Each path below is one point turned by a fixed rotation once a step. After each direction that follows a path, write how fast that rotation turns it, in deg/step (0 if it stays still).
Each turn is a multiple of 5 degrees from 10 to 175, or 0.
Each row of a path follows its step; steps can be skipped.
path 1
step 0: [ 2.15  2.13 -0.20  2.66  4.77 -2.00  0.95 -3.10 -0.26  0.32 -0.49 -0.63
 -0.43 -1.52  2.54  0.04  0.72  0.74 -0.53 -0.16  0.40 -0.26 -2.17  2.30
 -3.90 -1.06  2.37 -0.31  0.68 -3.10 -4.47 -2.98  1.96  1.45 -2.88]
step 2: [-2.13 -3.63  1.08 -2.34  3.73  1.26 -0.31  0.18  2.62 -5.41 -0.02 -1.14
  0.02 -0.33  1.63 -3.39  2.50 -4.20  0.76 -0.67 -0.86 -0.07 -1.53 -1.57
  1.27 -1.41  0.38  1.02 -0.26  1.18 -3.18  0.50  2.61 -0.81  2.01]
step 3: [-3.97 -3.69 -2.24  2.83  3.49 -0.89 -2.14  1.59  0.50 -1.52 -1.78  0.97
  1.59 -3.12  2.93  2.11  3.17 -2.57 -2.25  0.18  1.52 -0.50  1.63  2.09
 -0.95 -1.36 -2.14 -0.05  0.79  0.70  0.23 -0.08  3.03 -1.02 -1.51]
step 4: [-0.98 -3.86  1.59  2.27  1.61 -3.10 -2.94  0.87  0.16  3.66  2.38 -2.08
  4.16 -0.46  2.66  0.14 -0.84 -2.40 -0.93  3.66  1.62  1.65 -0.83  0.47
  1.47 -3.77  2.44  0.59  0.52 -0.07  0.96  0.12 -0.69  0.52 -3.00]
step 8: [-0.40 -0.05  1.76  1.29  2.44 -0.46 -2.30  3.03 -0.12  1.69 -3.61 -1.05
  3.10 -0.19  0.54 -0.55  1.89 -3.37  3.32 -2.96 -1.85  0.62  2.52 -3.40
  3.07  0.52 -0.15  0.63  1.63 -1.87  1.94  0.12  0.97 -3.01  2.12]
step 11: [ 1.17  2.45  1.34 -0.34  0.16 -2.31 -1.47 -4.27  3.48  1.03  4.27  1.02
  1.43  2.38  0.57  0.02  1.53 -0.33  2.15 -2.03 -0.43 -0.84 -0.02 -0.70
  1.83  3.01  3.60  1.67  3.28 -2.15  0.30  3.61  1.43 -1.34 -0.73]
step 12: [-2.06 -0.03 -1.19 -1.37  2.55  2.53 -2.02 -1.32  3.91 -0.95 -0.15  1.83
 -0.25 -1.51 -0.55  2.11 -2.46  0.69  4.55 -2.77 -0.47  0.07 -0.98  3.22
  3.46  2.92  0.03  1.14  0.98 -3.69 -2.17  0.49  1.30  1.61  1.72]
step 14: [ 0.48 -2.88  1.44 -3.51 -2.06 -2.51 -3.20  1.10  3.96  1.63  0.96 -0.87
 -2.89 -2.86  0.52  2.07  2.29 -1.97  3.20  2.51 -1.51 -0.54  2.82 -0.22
  0.74 -1.21 -0.42 -0.16 -0.59 -0.02  3.81  1.70 -0.28 -1.38  1.38]
step 16: [-0.01  3.37  0.84  1.01  2.65 -2.01 -0.79 -0.95  1.68  4.71  0.78 -0.82
 -3.00  0.91  3.19  1.88  0.77  3.51  1.51  0.70  0.02 -1.40  0.80  4.21
 -3.04  0.70 -0.57 -1.48  1.10 -1.84 -1.94 -1.24  0.08  0.46 -3.91]
[-1.20 -0.81  0.30 -0.08  0.01  0.70  0.65 -0.20  0.43 -1.19 -0.53  0.75
  0.70  0.05 -1.00 -0.20  0.85  0.19  0.99 -0.48 -1.53 -0.32  0.07 -0.48
 -0.86 -1.11 -0.66  0.41 -0.26 -1.61 -0.16  0.06 -0.82  0.15  0.98] | 65
[ 1.43  0.79 -0.46  0.61  1.30  0.35  0.63  0.67 -1.45 -0.40 -0.29  1.06
  0.12  0.05  1.66 -0.20  1.31 -0.33  0.01 -0.24 -0.71 -0.48 -0.23 -0.69
 -0.70  1.16 -0.56 -0.49 -0.09 -0.60  0.54  0.41  0.26 -0.23 -0.14] | 140
[ 0.78  0.23 -0.66  0.00 -0.32 -0.55  0.02 -0.22 -1.06  0.83  0.81 -0.45
  0.48 -1.68 -0.20  0.06 -0.24  0.09 -0.48  0.59 -1.66  0.21  0.70 -0.02
 -0.67 -1.54  0.39  0.19  0.73  0.01  0.79  0.06  1.05  1.26  0.76] | 70
[ 0.35 -0.88  0.18 -1.20  0.03  1.18  0.00 -0.40  0.33  0.39 -0.80  1.14
  0.03 -1.43  0.23  1.44  0.49  0.84  0.06 -0.37 -0.37  0.26  1.09  1.28
 -0.69  0.84  0.49  0.00 -0.26  0.95  0.32 -1.07 -0.04 -0.76 -0.21] | 160
[-0.18 -1.32 -0.74 -0.14 -0.08  1.04 -0.75  0.23  0.23 -0.33  1.71  0.94
  0.50 -0.39  0.51  0.66 -0.64 -1.05 -0.05  1.25  0.22 -0.13 -0.47  0.84
  0.09  0.50 -0.69  0.49 -0.13 -0.20  0.40  1.73 -0.78  0.76 -0.32] | 40
[-1.59  0.95 -0.85 -1.18  0.58  0.91 -0.25  0.59 -0.25  0.22 -0.58 -0.17
  0.17  0.36  0.36 -0.81  0.04  0.65  0.12  0.07 -0.37  0.91 -0.02  0.76
 -0.34  0.44 -0.92 -0.74  1.11  1.01 -1.40  0.78  0.63  0.85  0.68] | 110
[-0.25 -0.27  1.20 -0.50 -0.51 -0.65  0.13  0.12 -0.90  0.86  0.07  0.95
  0.55  1.12  0.53 -0.80  0.27  0.55  0.09  0.73 -0.34  0.52 -0.34  1.43
  0.13 -1.19  0.65 -1.90 -0.27 -0.31  0.86  0.46 -0.75 -0.53 -0.58] | 115
